In the data rows, the value 128 means zero.
Some points, each followed by its number:
[139 158 176 185 187 185 180 175 169 163 158 153 147 140 134 129] 0
[124 120 116 110 106 108 112 118 119 120 124 125 130 137 147 148] 1
[137 156 172 180 181 176 170 161 152 145 137 130 123 116 111 105] 2
[131 136 137 133 123 113 102  96  94  97 105 114 122 126 130 132] 3
[124 117 106  98  98 103 115 126 130 136 132 129 127 125 121 115] 4
[122 111 107 112 121 130 137 136 127 118 109 112 121 122 122 127] 5
[121 105 101 109 121 131 133 126 119 118 123 128 125 122 118 124] 6
[135 146 155 158 157 152 146 140 136 134 130 127 127 127 127 127] 7
[120 107 101 104 112 115 120 123 121 120 130 134 132 127 130 129] 8
[122 117 109 105 103 102 110 115 122 130 131 130 122 117 118 134] 9
[124 112 104 103 109 117 121 123 123 118 116 116 114 116 119 125] 10
[121 109 107 109 112 118 121 127 127 124 123 123 126 124 122 118] 11
[128 135 142 142 139 133 124 118 113 114 122 120 123 123 123 119] 12
[126 127 124 117 109 103 101 102 110 118 121 128 127 127 126 131] 13
[130 130 118 101  89  84  89  99 112 130 145 153 152 138 123 109] 14
[125 118 113 114 116 119 125 127 125 121 116 116 121 122 128 137] 15
[129 124 112  98  92  94 105 118 130 141 145 142 134 123 119 111] 16
[134 149 163 172 175 174 170 165 162 155 150 147 141 136 131 122] 17
[120 102 100 108 118 122 126 130 129 124 121 119 119 122 122 121] 18
[114 102 103 110 116 119 120 131 128 114 114 118 117 117 132 143] 19
[126 120 109  99  95  96 105 118 132 140 138 133 126 118 120 122] 20
[122 106 101 107 116 122 120 118 122 126 126 119 111 118 129 128] 21
[127 134 143 146 145 142 139 135 134 138 133 136 133 133 130 126] 22
[129 129 122 112 102  98 100 111 128 142 148 145 139 136 128 124] 23
[134 144 148 144 134 121 107  96  88  85  85  91  99 109 119 129] 24
[119 116 112 111 113 115 120 120 122 122 126 126 124 123 129 132] 25
[123 114 100  91  92 102 115 127 134 135 132 125 118 121 126 133] 26
[128 124 110  93  83  85  99 119 135 145 147 136 126 113 104 103] 27
[119 106  96  96 105 121 133 133 126 121 117 117 119 120 129 131] 28
[128 121 109 100  95  99 111 124 131 129 125 124 124 124 129 131] 29
[123 107 104 113 126 132 130 125 125 129 129 130 129 134 133 130] 30
[126 114 104 100 104 115 127 133 134 133 128 126 126 129 128 121] 31
[135 152 168 178 181 180 179 173 168 161 153 144 138 131 126 119] 32
[132 134 128 116 100  86  81  86  97 109 122 138 149 153 154 152] 33
[125 118 113 113 115 117 124 127 126 122 116 116 121 122 128 137] 34
[125 117 104  93  91  96 112 128 136 137 131 125 119 118 117 117] 35
[138 158 174 183 185 179 171 162 151 141 132 123 115 110 106 102] 36
[122 107 104 112 121 126 128 123 116 118 123 129 131 130 130 123] 37
[127 120 106  90  83  86 100 120 139 151 147 137 122 112 106 110] 38
[135 145 148 142 127 108  90  77  72  75  85  96 109 124 134 139] 39
[127 119 109 100  98 101 111 121 124 125 123 122 121 124 124 124] 40
[129 125 112  95  84  83  91 108 129 147 155 150 135 119 103  92] 41
[130 139 147 148 146 139 131 126 120 118 115 118 115 111 109 105] 42
[135 147 155 154 146 136 126 116 109 105 104 104 105 106 109 112] 43
[134 142 146 144 138 132 129 128 128 128 129 131 131 131 130 123] 44
[133 140 143 140 132 124 118 115 115 117 119 120 122 124 130 135] 45
[122 107 101 106 116 125 126 119 116 121 125 131 135 131 120 116] 46
[134 143 145 138 127 114  99  89  85  88  97 110 123 134 140 143] 47
[138 158 177 187 191 188 182 175 167 158 150 145 139 137 136 133] 48
[114 109 114 119 121 124 121 122 119 117 120 122 120 122 126 133] 49
[135 151 166 176 180 182 181 180 174 167 164 156 147 138 134 133] 50
[124 108  96  97 110 124 130 128 124 118 118 122 124 126 127 126] 51
[125 110  97  94 103 120 132 135 126 114 108 112 122 133 139 135] 52
[136 149 160 164 162 157 152 146 141 138 138 136 134 134 135 136] 53
[121 107 104 115 125 126 124 119 118 112 106 116 126 137 131 120] 54
[124 112 104 105 114 120 123 122 122 121 121 126 129 129 127 128] 55
[125 115 108 108 116 125 128 126 125 121 121 125 127 122 121 124] 56
[132 137 135 129 120 112 107 106 108 112 116 118 122 122 125 128] 57
[121 123 125 126 127 119 113 110 108 113 122 129 129 133 130 129] 58
[127 125 120 114 109 105 106 109 114 119 118 117 119 126 130 124] 59
[121 121 127 128 128 121 120 118 118 120 117 114 114 118 121 123] 60
[117 105  98 102 113 124 128 124 117 115 117 119 122 127 132 133] 61
[130 125 115 106 101 101 105 114 124 129 133 134 131 126 122 122] 62
[136 150 159 163 161 157 151 145 138 134 131 129 127 125 124 125] 63
[126 113  99  91  95 109 123 135 136 129 122 117 120 126 134 137] 64
[130 130 130 128 125 123 122 125 128 128 125 124 122 121 124 122] 65
[130 125 111  96  87  86  93 106 122 133 140 142 139 132 126 122] 66
[136 149 159 163 161 155 148 142 137 135 131 128 127 126 127 127] 67
[136 153 167 174 174 170 163 155 147 140 134 128 121 114 107  97] 68
[139 160 181 196 204 206 207 206 204 201 197 192 189 187 183 178] 69
[127 118 106 101 104 111 120 123 124 122 117 114 116 116 120 125] 70
[126 111  97  91  98 112 126 134 133 128 123 117 114 118 128 134] 71
[133 139 138 129 115 101  91  88  91  99 108 117 124 130 135 137] 72
[122 106 105 112 120 125 125 123 119 118 118 118 115 117 126 130] 73
[125 109  96  94 104 122 133 136 126 113 106 111 123 135 140 136] 74
[130 129 120 105  92  88  94 109 129 144 148 147 140 126 110  98] 75
[126 124 117 109 104 103 101 103 107 115 127 134 136 134 127 124] 76
[112 104 107 118 126 123 124 124 120 125 123 126 128 127 129 128] 77
[122 103  97 106 119 125 122 116 116 120 121 122 121 126 124 122] 78
[119 106  98  98 107 119 129 132 126 119 113 106 110 124 129 127] 79
[131 133 129 120 108  95  88  88  95 104 114 125 132 137 138 133] 80
[117 112 112 111 114 112 112 115 125 130 131 122 119 116 117 122] 81
[130 129 125 119 111 104 101 105 108 111 115 121 127 133 137 134] 82
[114 102 101 109 119 124 127 116 116 116 122 127 119 120 121 133] 83
[109  97 101 111 119 123 123 121 120 120 128 116 126 127 128 130] 84
[128 136 145 147 146 145 140 132 126 120 117 109 105 107 113 119] 85
[121 105 100 105 112 115 120 122 118 115 117 122 124 131 133 123] 86
[135 151 163 168 166 159 149 139 129 120 112 105 100  94  93  92] 87
[125 115 106 101 106 114 122 128 130 123 117 113 114 120 129 132] 88
[118 107 101 103 106 114 123 130 127 121 118 118 117 123 124 122] 89
[128 135 140 138 132 125 118 110 103 100 103 107 109 114 119 125] 90
[124 115 103  95  93 106 121 132 139 137 130 124 113 107 108 122] 91
[124 113 104 103 111 121 124 123 121 118 118 122 125 119 119 122] 92
[126 118 116 115 114 116 121 123 121 121 125 122 121 126 129 130] 93
[108  95  99 111 123 123 123 118 118 125 127 117 119 135 129 115] 94
[121 105 102 111 120 121 121 121 122 118 120 119 121 129 129 131] 95
[138 158 179 196 208 215 219 222 223 225 224 224 225 225 227 228] 96
[136 150 163 170 172 168 162 154 146 138 131 125 121 120 121 120] 97
[111  98 101 109 121 123 118 118 119 125 123 120 117 132 126 127] 98
[130 128 116 100  89  87  92 104 120 133 141 143 142 134 125 118] 99
[118 106  96  96 106 122 134 133 124 119 116 116 119 121 130 132] 100
[119 106  99  98 107 119 128 131 126 119 114 107 111 123 128 126] 101
[134 148 158 160 155 148 140 132 125 119 115 112 113 113 114 117] 102
[135 150 163 170 169 164 155 147 137 130 123 119 114 112 109 107] 103
[121 104 104 113 120 120 115 109 111 119 124 126 126 126 126 119] 104
[127 117 110 105 105 109 115 126 131 132 129 124 122 114 109 116] 105
[137 156 171 179 181 178 172 165 159 152 147 144 142 140 137 135] 106
[123 112 105 105 111 118 119 122 127 126 122 110 114 122 127 131] 107
[137 157 177 191 200 206 210 213 214 214 215 216 214 211 209 209] 108
[133 140 145 144 141 137 131 125 122 120 118 121 124 129 130 129] 109
[139 161 182 197 206 211 214 216 215 216 216 216 215 215 215 215] 110
[126 117 115 117 117 117 119 120 115 111 112 115 119 124 125 128] 111
[131 130 117  99  81  72  77  93 113 135 150 155 149 140 131 120] 112
[126 117 107 102 104 113 123 129 130 124 118 118 123 132 136 135] 113
[132 138 136 128 116 104  95  86  83  82  88  97 108 124 140 150] 114
[124 109  97  99 108 121 133 132 122 111 104 108 120 124 123 121] 115
[130 134 132 125 114 107 102 100  99 105 113 113 121 128 132 135] 116
[126 119 114 112 110 111 115 118 119 121 122 117 114 118 125 135] 117
[131 135 136 134 128 122 119 118 119 118 118 121 127 128 126 130] 118
[121 112 100  93  94 105 122 131 131 130 129 121 119 116 115 120] 119
[138 156 171 180 183 183 181 178 173 168 164 160 154 148 146 142] 120
[138 156 171 180 183 183 181 178 173 168 164 160 154 149 147 143] 121
[121 107 101 109 119 124 122 115 114 120 122 123 127 130 130 116] 122
[134 142 146 143 135 125 115 108 106 104 102 101 102 109 117 122] 123
[134 150 165 172 174 171 166 161 155 148 140 136 134 134 136 136] 124
[125 117 106  98  98  97 100 110 122 129 127 123 115 121 125 128] 125
[132 141 145 141 133 122 111 102  96  90  89  90  92  91  96 105] 126
[125 127 130 128 120 116 114 115 116 123 124 126 125 126 132 133] 127
[126 117 105  99 100 104 114 123 127 128 128 126 122 119 115 118] 128
[131 138 138 129 118 106  94  87  87  92  99 110 118 121 131 137] 129
[122 106 103 113 122 127 126 120 119 119 117 114 117 118 118 121] 130
[129 127 118 105  94  89  92 104 123 138 145 142 137 133 125 120] 131
[132 139 137 128 115 102  93  85  84  84  90  99 109 123 139 149] 132
[120 101  95 105 120 132 128 118 118 120 120 117 113 115 123 126] 133
[122 109 101 103 111 119 126 125 122 120 119 120 116 118 120 121] 134
[121 107 104 111 117 121 123 116 117 122 123 122 119 116 117 115] 135
[123 105  99 110 123 131 131 127 124 121 124 132 137 137 136 129] 136
[129 123 110  93  83  85  96 114 134 147 152 151 142 124 110 102] 137
[137 156 170 178 178 172 164 154 143 130 122 112 104  99  95  95] 138
[138 160 183 199 210 217 222 225 227 229 230 231 233 234 236 241] 139
[131 141 149 150 146 142 137 129 126 123 119 120 124 122 114 112] 140
[132 136 136 133 130 125 121 123 122 119 119 117 118 120 126 133] 141
[134 147 157 160 157 149 141 131 122 114 109 104 100 100  99 101] 142
[136 153 166 172 170 165 154 143 132 122 115 110 108 101  97  95] 143
[130 124 115 106 100 100 104 114 124 130 133 135 132 126 122 122] 144
[138 155 170 176 175 168 159 148 137 128 120 115 111 108 108 111] 145
[139 162 185 201 210 214 215 215 212 209 205 200 195 189 185 180] 146
[123 109 102 105 113 120 122 124 125 119 113 113 119 127 137 137] 147
[132 134 128 114  99  88  82  83  91 103 116 130 140 148 153 155] 148
[120 110 107 110 115 120 124 126 123 119 122 126 114 119 120 122] 149
[129 124 116 111 111 114 116 118 121 125 126 126 123 122 124 126] 150
[139 161 183 199 209 213 215 216 216 214 212 210 208 205 204 200] 151
[125 115 107 105 108 113 117 120 123 122 123 123 129 129 127 128] 152
[124 112 104 103 109 117 121 122 123 118 117 117 115 117 120 125] 153
[125 128 128 124 119 120 121 115 117 119 119 123 130 129 126 122] 154
[125 119 113 111 109 111 115 118 119 121 122 117 114 118 125 135] 155
[126 118 110 105 106 111 117 125 127 126 124 113 107 112 123 132] 156
[120 113 107 110 112 114 114 116 119 125 129 128 124 119 123 127] 157
[131 132 124 112  99  91  90  96 106 116 130 136 140 140 137 130] 158
[137 154 168 174 172 165 155 143 132 121 114 110 108 109 110 112] 159
[134 141 143 138 129 118 105  95  89  88  92 100 112 122 129 133] 160
[125 119 115 114 115 116 123 125 124 121 117 117 122 123 129 138] 161
[131 137 136 127 116 104  94  89  90  95 103 113 118 121 129 135] 162
New points follow, each followed by the numbers of its three nearest points above by angle, nearest first.
[122 118 110 105 102 100 109 115 122 131 132 131 122 116 117 134] 9 125 20
[121 104 101 107 116 118 116 119 123 124 114 107 110 115 123 140] 107 73 15
[122 110 108 112 118 118 117 120 119 116 114 120 129 130 126 123] 86 95 55
[127 119 108 102 103 111 119 121 122 118 116 120 124 131 128 129] 152 93 40
[126 114 103 100 105 113 120 122 123 121 119 116 117 121 130 137] 88 34 107
[122 108 105 111 120 127 126 121 115 117 126 128 122 121 116 108] 135 6 46
[133 144 151 152 147 139 129 118 113 109 108 108 109 111 111 109] 43 42 142
[127 119 108 101 102 109 117 119 120 117 116 121 127 134 131 131] 152 93 113
[131 131 123 111  99  91  91  97 106 116 130 136 140 140 136 130] 158 76 33
[135 146 153 152 146 136 125 114 105  98  95  97 104 110 115 119] 43 123 90
[121 106 101 109 118 123 123 120 117 118 123 123 124 125 125 120] 78 122 86
[131 134 129 118 106  94  88  90  96 104 113 124 131 137 138 134] 80 82 148
[123 104  94 102 116 126 128 123 119 118 124 125 127 132 133 133] 61 55 51
[136 147 153 153 145 132 119 106  95  84  77  75  75  77  85  92] 126 43 123
[115 102  99 105 114 121 125 121 117 117 121 127 132 132 119 122] 46 37 55
[117 112 114 112 114 114 115 118 127 128 127 119 116 115 113 116] 81 105 135
[129 124 112  98  92  94 105 118 130 141 144 141 133 122 118 112] 16 137 27
[126 131 136 137 132 125 121 117 114 108 105 106 106 108 113 120] 126 123 90
[125 113 103 101 103 110 116 118 120 121 120 120 125 132 135 127] 152 93 86
[137 152 165 169 165 156 145 133 121 111 104 101  99  97  98 102] 142 87 102
[117 112 111 111 114 113 113 116 125 130 130 122 120 117 118 122] 81 157 9
[122 123 126 125 124 125 123 124 122 123 125 119 115 115 114 115] 60 65 126
[126 118 107  97  96  95  98 109 122 129 127 122 115 121 125 129] 125 150 40
[136 153 166 170 168 162 151 140 130 119 111 103  97  91  90  89] 87 143 142
[120 106 100 106 117 122 122 120 116 115 112 121 128 119 111 118] 92 56 135
[128 137 144 146 144 142 136 128 123 118 116 109 106 109 114 120] 85 142 87
[119 108 106 108 115 120 122 118 117 116 115 116 115 113 120 136] 73 10 153
[130 137 141 139 133 123 115 111 109 110 115 122 127 127 125 121] 118 39 160
[125 117 108 107 111 118 128 135 131 126 122 119 123 132 142 144] 113 64 52
[125 113 104  98 101 111 122 130 129 128 124 121 117 112 111 117] 119 91 105
[121 106  99 103 114 121 122 122 119 117 123 132 138 126 118 120] 46 55 8
[135 148 155 154 146 136 126 116 109 105 104 104 105 107 109 112] 43 42 123
[131 134 129 118 103  94  92  95 104 118 128 137 142 142 131 121] 158 76 80
[124 125 125 122 118 116 115 115 117 117 121 125 122 117 112 118] 154 60 59
[121 109 102 109 119 129 131 128 126 127 129 123 126 137 142 141] 30 136 61
[136 151 163 166 163 154 142 131 119 109 100  94  89  88  88  92] 142 42 87
[129 127 117 101  85  79  86  98 112 128 140 148 147 144 135 121] 112 99 14
[125 113 101  98 106 119 128 131 131 130 124 126 131 136 136 130] 31 64 113
[122 103  93 101 116 128 127 118 114 114 115 117 124 130 134 135] 61 95 147
[127 121 110  99  93  98 112 125 135 138 131 126 119 117 115 116] 35 38 4
[121 103  99 107 117 124 126 122 115 117 123 130 133 132 133 125] 37 122 55
[128 130 127 117 109 102  99 101 111 119 127 129 120 116 121 125] 13 59 127
[123 107  99 107 122 132 131 123 118 118 118 119 125 130 134 134] 61 95 51
[113 105 108 116 120 124 121 116 118 110 111 115 120 127 133 135] 49 95 61
[127 124 115 104  97 100 110 123 132 137 140 139 135 123 121 118] 16 137 20
[124 117 106  98  98 111 127 138 145 143 135 129 118 111 112 126] 91 119 35
[122 122 124 127 124 124 122 118 120 118 117 129 128 125 123 125] 154 58 111
[136 150 160 162 159 153 145 137 127 120 114 110 106 100  97  94] 87 143 142
[134 146 153 152 144 131 117 104  96  91  91  92  97 104 114 124] 123 90 24
[128 127 122 114 108 103 105 108 113 119 118 116 119 126 130 125] 59 13 82
[129 127 123 120 116 110 108 109 114 119 118 116 119 130 137 137] 82 59 116
[118 111 113 117 119 117 116 115 123 128 122 120 123 120 115 126] 81 157 135
[121 106 102 108 119 127 126 121 114 117 127 128 122 121 115 107] 135 46 6
[119 114 117 119 120 117 115 113 121 126 120 119 122 119 114 127] 81 135 157
[133 140 143 139 131 122 116 112 112 115 117 119 122 125 131 136] 45 118 39
[122 108 109 118 125 125 120 115 116 124 128 129 129 129 128 122] 104 122 78
[120 105 102 113 121 122 126 125 123 115 110 115 120 125 136 136] 147 95 19
[126 119 116 115 114 117 121 123 121 122 126 122 121 125 128 129] 93 155 117
[122 104  97 105 117 124 122 117 117 121 121 121 120 125 124 121] 78 122 95
[134 142 145 143 135 126 116 110 108 106 104 104 104 111 118 122] 123 90 24
[120 104 102 109 118 122 124 120 118 114 121 126 121 117 119 134] 83 73 133
[122 110 108 116 123 123 125 134 134 133 129 123 125 128 129 125] 18 31 11
[135 148 155 154 144 131 116 104  93  83  76  72  74  77  85  93] 126 123 43
[135 146 156 160 159 155 150 145 140 137 136 134 133 133 134 135] 53 124 106
[127 121 118 117 117 119 122 123 120 113 111 109 111 117 124 120] 111 10 60
[126 119 111 107 109 116 125 128 129 125 123 124 121 121 120 120] 119 128 70
[135 145 151 149 140 128 115 103  96  90  88  91  96 103 113 120] 123 90 24
[126 114 103  99 104 112 119 122 123 122 119 116 116 121 130 137] 88 107 93
[126 117 109 106 106 110 114 117 122 124 127 129 128 123 121 114] 128 150 40
[121 105  99 103 114 121 122 122 119 117 123 132 140 127 118 120] 46 55 37
[118 114 114 114 114 116 117 119 118 125 123 130 132 134 128 128] 152 8 25
[121 105 100 108 117 123 125 122 115 118 123 129 132 131 132 125] 37 122 55
[122 114 108 106 108 113 115 113 115 119 121 126 132 130 128 126] 152 55 25
[133 144 152 153 148 140 129 118 113 110 109 109 110 111 112 110] 43 42 142
[135 147 157 159 155 148 140 132 125 120 117 115 114 114 113 115] 102 159 140
[136 150 160 162 157 148 136 125 114 105  97  91  89  88  92  99] 142 42 43
[123 124 125 127 123 123 120 117 119 117 117 131 129 125 123 124] 154 58 162
[128 118 105  96  97 111 125 129 128 122 118 116 117 120 121 121] 70 119 88
[129 131 127 119 108 102  99  97  97 102 110 111 120 127 132 136] 116 82 162
[123 105  94 100 116 128 129 124 115 111 109 112 123 134 137 132] 61 147 74
[136 150 157 157 149 137 124 112 103  97  94  95 102 108 114 119] 43 123 12
[132 135 134 131 129 124 122 124 125 122 122 121 121 123 129 135] 141 45 24
[121 107 104 109 115 121 125 120 115 118 123 124 121 118 119 119] 135 134 149
[123 110 106 112 119 126 126 122 118 117 117 112 110 110 112 115] 130 135 134
[128 126 118 106  94  89  92 104 123 138 145 142 137 134 126 121] 131 99 112
[128 121 109  99  95  98 111 124 131 129 125 123 123 123 129 131] 29 40 26
[129 124 110  94  85  86  98 118 137 148 149 137 126 122 121 127] 20 38 16
[110  98  97 108 123 131 127 126 122 115 124 123 125 117 123 125] 6 83 84
[132 137 133 123 108  94  85  82  86  96 113 127 142 153 157 159] 148 33 80
[126 116 104  98 100 105 115 124 128 129 129 126 122 118 113 117] 128 105 35
[130 130 121 108  93  87  88  98 110 125 138 146 148 139 124 109] 14 112 99
[123 121 118 115 110 106 111 117 123 131 129 125 124 122 121 120] 125 62 9
[120 109 106 108 111 118 121 123 121 121 116 117 117 124 132 139] 147 15 34
[126 111  96  90  96 111 126 134 134 129 124 117 113 117 128 134] 71 64 88
[117 115 113 117 117 114 118 114 118 120 117 129 132 130 123 132] 25 152 104
[133 144 153 154 149 138 128 118 110 105 104 101 101 100 100 103] 43 42 142
[127 132 137 137 131 125 118 111 105 102 105 108 110 114 120 125] 90 24 123
[120 106 102 109 117 121 119 118 116 116 117 121 124 126 129 132] 95 61 86
[128 121 109  97  92  98 109 119 129 133 129 125 123 123 126 132] 29 40 26
[129 129 125 119 112 108 108 111 115 119 118 116 118 124 128 124] 59 13 82
[135 147 154 154 146 135 121 106  94  84  77  75  74  75  82  93] 126 43 123
[134 148 159 162 157 147 137 128 120 112 106 101  98  98 103 110] 142 85 42
[128 125 117 106  96  92  95 105 122 136 143 140 136 133 125 121] 131 99 66
[136 148 156 157 153 146 136 127 122 120 119 122 126 129 130 126] 109 102 159
[124 107  97  99 108 120 129 127 122 116 117 126 128 121 121 125] 56 51 92
[127 122 113 104 102 101 103 109 116 120 127 138 140 133 126 116] 76 99 62
[132 135 138 137 132 126 121 119 122 125 125 125 131 136 141 145] 45 47 118
[128 122 113 104 103 107 116 121 123 120 120 123 123 125 127 129] 40 150 29
[129 136 142 146 143 137 130 125 122 120 118 119 122 125 132 132] 109 102 159
[134 150 162 165 161 151 142 132 122 115 108 103  98  97  97 100] 142 87 42
[122 111 105 106 112 114 116 117 121 126 123 124 122 120 118 125] 157 153 81
[124 109  96  96 109 124 131 129 124 117 117 122 125 127 128 126] 51 100 28
[131 142 150 152 148 144 138 131 127 123 119 119 122 120 113 111] 140 143 102
[118 107 108 117 127 130 119 120 125 130 128 129 126 134 137 140] 30 98 77
[124 120 115 108 107 110 117 123 128 127 127 121 123 120 118 118] 128 105 35
[121 103  99 107 117 123 125 121 115 118 124 129 133 131 131 124] 37 122 46
[135 150 161 163 158 151 143 134 125 119 114 110 111 111 113 116] 102 159 143
[114 102 101 109 116 119 126 122 119 120 126 128 129 125 122 116] 46 11 37
[124 111  99  95 100 112 125 131 130 124 115 109 114 118 122 125] 88 89 70
[120 105 102 108 116 121 123 121 119 115 122 127 122 118 119 132] 83 149 73
[131 133 124 106  88  78  81  95 114 132 145 150 149 147 138 124] 112 14 99
[134 142 146 143 136 125 115 110 107 110 115 120 125 129 131 129] 45 118 47
[123 109 102 105 113 120 123 124 125 118 112 113 119 127 136 136] 147 15 61
[127 122 110  99  92  96 111 126 137 140 131 126 119 117 114 116] 35 38 20
[129 131 128 119 108 102  98  97  97 104 112 113 121 126 131 135] 116 82 162
[120 109 107 111 114 120 122 127 127 122 122 122 127 126 124 119] 11 89 18
[131 140 145 143 136 126 114 104  96  88  85  86  90  90  97 107] 126 123 90
[129 123 109  93  84  87 100 121 142 152 149 139 123 114 114 121] 38 20 27
[124 126 126 125 122 121 117 115 113 106 107 107 107 113 125 131] 60 90 24
[122 107 105 111 118 120 120 123 121 117 114 119 128 129 124 121] 86 95 78
[116 109 106 111 114 121 120 120 123 118 117 117 118 125 128 128] 95 61 73
[128 125 120 116 114 113 112 112 113 114 114 119 123 125 129 128] 59 82 111
[119 106  99  99 110 122 131 131 124 113 105 112 117 123 123 124] 115 101 79
[121 104 105 115 122 119 115 118 117 119 125 132 134 123 118 126] 104 46 157
[122 105  99 106 118 121 119 115 114 115 113 124 135 136 127 120] 122 37 86
[121 107  98 100 110 120 124 125 122 120 119 115 117 121 124 126] 134 153 89
[136 152 164 167 163 154 141 129 117 106  98  91  86  84  85  89] 142 42 85
[127 121 109  98  94  95 105 118 133 141 139 133 126 118 121 122] 20 38 16
[120 107 103 111 119 124 117 109 110 118 127 123 117 117 119 131] 83 104 78
[131 133 124 109  93  82  79  86  99 117 131 138 142 140 136 127] 158 76 13
[126 123 116 109 104 104 103 104 108 115 126 133 134 132 126 124] 76 13 158
[127 120 107  92  86  89 102 120 138 149 145 136 123 113 107 111] 38 27 20
[121 106 104 112 118 123 124 116 116 122 123 122 120 116 117 114] 135 130 78
[123 117 112 111 113 117 119 117 119 123 124 128 134 132 129 128] 152 55 8
[129 127 126 123 119 115 115 120 126 125 123 121 119 117 113 111] 65 105 81
[131 133 127 115 100  88  85  89 103 119 132 144 153 160 159 153] 33 148 158
[132 136 130 116  99  86  79  80  88 101 116 131 142 151 156 158] 148 33 80
[121 112 102  95  97 108 123 131 130 129 127 119 117 115 115 121] 119 91 128
[134 140 140 131 117 102  90  86  88  96 105 115 124 131 136 139] 72 162 129
[118 105  98 102 113 124 128 125 117 114 117 119 121 127 133 134] 61 95 100
[128 121 110 100  99 104 112 121 126 126 125 124 123 121 123 129] 40 29 125
[123 105  95 101 114 124 126 122 120 120 125 127 128 131 131 131] 55 51 61
[128 122 111 100  94  97 108 121 132 134 128 117 116 117 118 120] 35 40 128
[135 147 155 157 155 151 147 142 138 137 136 136 135 135 137 139] 53 106 124
[122 113 101  93  91 101 116 125 128 126 121 119 124 129 126 123] 40 152 29
[130 130 120 105  89  83  88 100 113 129 141 148 148 145 134 121] 112 14 99
[126 117 106 100 101 109 120 128 133 132 126 121 118 120 128 133] 26 71 64
[121 105 101 107 114 116 114 118 123 125 117 110 111 116 123 139] 107 21 34
[128 124 116 106  98  97 102 108 113 116 121 126 130 131 128 126] 76 13 59
[120 110 108 107 114 118 119 122 127 130 129 131 128 112 102 115] 105 81 128
[133 144 153 154 149 141 130 118 113 109 107 107 108 109 110 108] 43 42 142
[131 130 118 100  83  76  80  93 112 131 145 150 147 139 129 120] 112 99 14
[131 140 146 147 144 135 127 122 117 116 113 118 117 118 120 119] 43 12 42
[122 111 105 105 110 113 116 118 122 126 124 124 121 118 117 124] 157 81 153
[120 105 106 113 120 126 130 124 117 114 109 110 114 113 118 118] 130 73 133
[133 138 138 128 115  99  88  82  84  90  99 115 126 135 141 147] 72 116 129
[122 106 103 113 122 128 126 120 118 118 116 114 117 118 117 120] 130 133 73
[121 106 103 110 117 118 120 129 129 128 125 119 121 124 125 121] 18 11 89
[126 116 105 101 104 112 123 128 127 121 118 119 123 128 130 130] 113 88 64
[122 123 125 127 126 125 121 122 120 115 120 118 117 126 118 116] 60 126 111
[120 104 102 112 122 122 121 120 120 117 119 119 121 129 130 132] 95 61 98
[123 110 106 111 116 116 118 118 117 119 115 118 121 126 136 139] 147 161 95
[119 110 106 109 115 120 125 126 123 119 122 126 114 118 120 121] 149 134 153
[122 108 104 109 118 125 124 119 113 116 125 127 122 121 116 109] 135 78 46
[119 107 104 110 118 122 122 118 112 118 125 128 126 120 110 116] 135 46 78
[133 136 134 127 119 111 107 104 100 101 103 105 105 103 104 112] 126 90 123
[132 139 139 135 123 112 100  93  92  96 104 114 123 126 131 132] 3 129 39
[109  97 100 111 121 122 122 118 117 124 127 118 119 134 128 114] 94 98 84
[121 108 105 110 116 119 119 122 120 123 126 124 121 116 126 131] 21 157 25
[124 124 125 121 112 108 106 107 108 115 116 118 117 118 123 124] 59 13 116
[132 136 130 116  97  80  69  71  84 101 120 138 155 162 164 160] 33 148 80
[134 141 143 138 129 118 105  94  88  87  91 101 114 124 129 132] 160 39 3
[123 103  92  99 116 130 131 125 115 110 109 111 122 134 136 130] 61 74 147
[131 135 137 136 133 130 129 128 128 128 130 132 132 125 118 117] 140 68 44
[131 144 154 157 156 150 141 131 124 115 108 101  95  96  95  93] 142 87 42
[127 116 103  98 102 111 121 126 127 125 119 115 116 116 119 124] 70 153 10
[124 112 106 106 110 116 117 119 123 125 120 119 123 125 126 122] 152 11 153
[122 109 103 104 108 111 117 122 119 114 113 122 129 128 134 128] 86 152 55
[121 111 109 117 122 125 122 120 119 120 121 123 123 124 123 115] 135 78 122
[120 105 103 109 116 124 123 119 117 125 123 117 112 117 116 111] 135 130 134
[124 112 104 102 111 121 124 123 121 118 118 122 124 119 118 121] 92 56 134
[125 119 117 118 116 114 116 117 112 107 106 112 120 126 133 138] 111 161 114
[124 115 107 102 107 114 122 127 130 124 118 113 114 120 128 131] 88 107 70
[132 135 131 120 107  93  85  87  93 102 113 126 133 138 139 134] 80 82 148
[134 144 148 144 134 121 106  97  93  97 104 113 122 131 138 145] 47 39 160
[125 119 107  93  88  93 106 124 135 137 131 124 118 119 119 122] 35 20 29
[121 104 102 110 120 126 126 125 126 129 128 129 131 136 134 126] 30 136 37
[127 133 136 136 133 126 120 123 120 118 120 120 128 127 123 120] 12 118 123
[125 115 111 111 115 118 119 118 112 111 107 110 119 131 138 136] 111 147 161
[126 119 106  90  87  93 109 128 137 138 133 119 109 102 101 110] 105 91 35
[124 106  95  96 111 129 135 130 116 109 114 126 136 134 122 124] 51 37 56
[120 118 115 114 114 115 119 118 119 119 123 124 123 122 128 131] 25 93 155
[130 129 122 112 104  97  94  95 102 113 123 133 140 142 139 135] 158 33 148
[130 128 118 101  83  77  84  97 112 129 142 150 150 146 135 121] 112 99 14
[131 135 132 122 108  96  88  85  89  98 113 127 141 151 154 156] 148 33 80
[128 123 121 119 120 123 123 118 114 117 120 120 118 116 120 125] 111 60 117
[134 144 149 146 138 129 122 116 115 116 118 116 116 118 120 122] 43 12 123
[128 133 137 135 130 124 118 111 105 102 105 107 109 114 119 126] 90 24 123
[118 106 102 107 118 123 123 124 119 118 118 108 104 113 120 129] 73 130 133
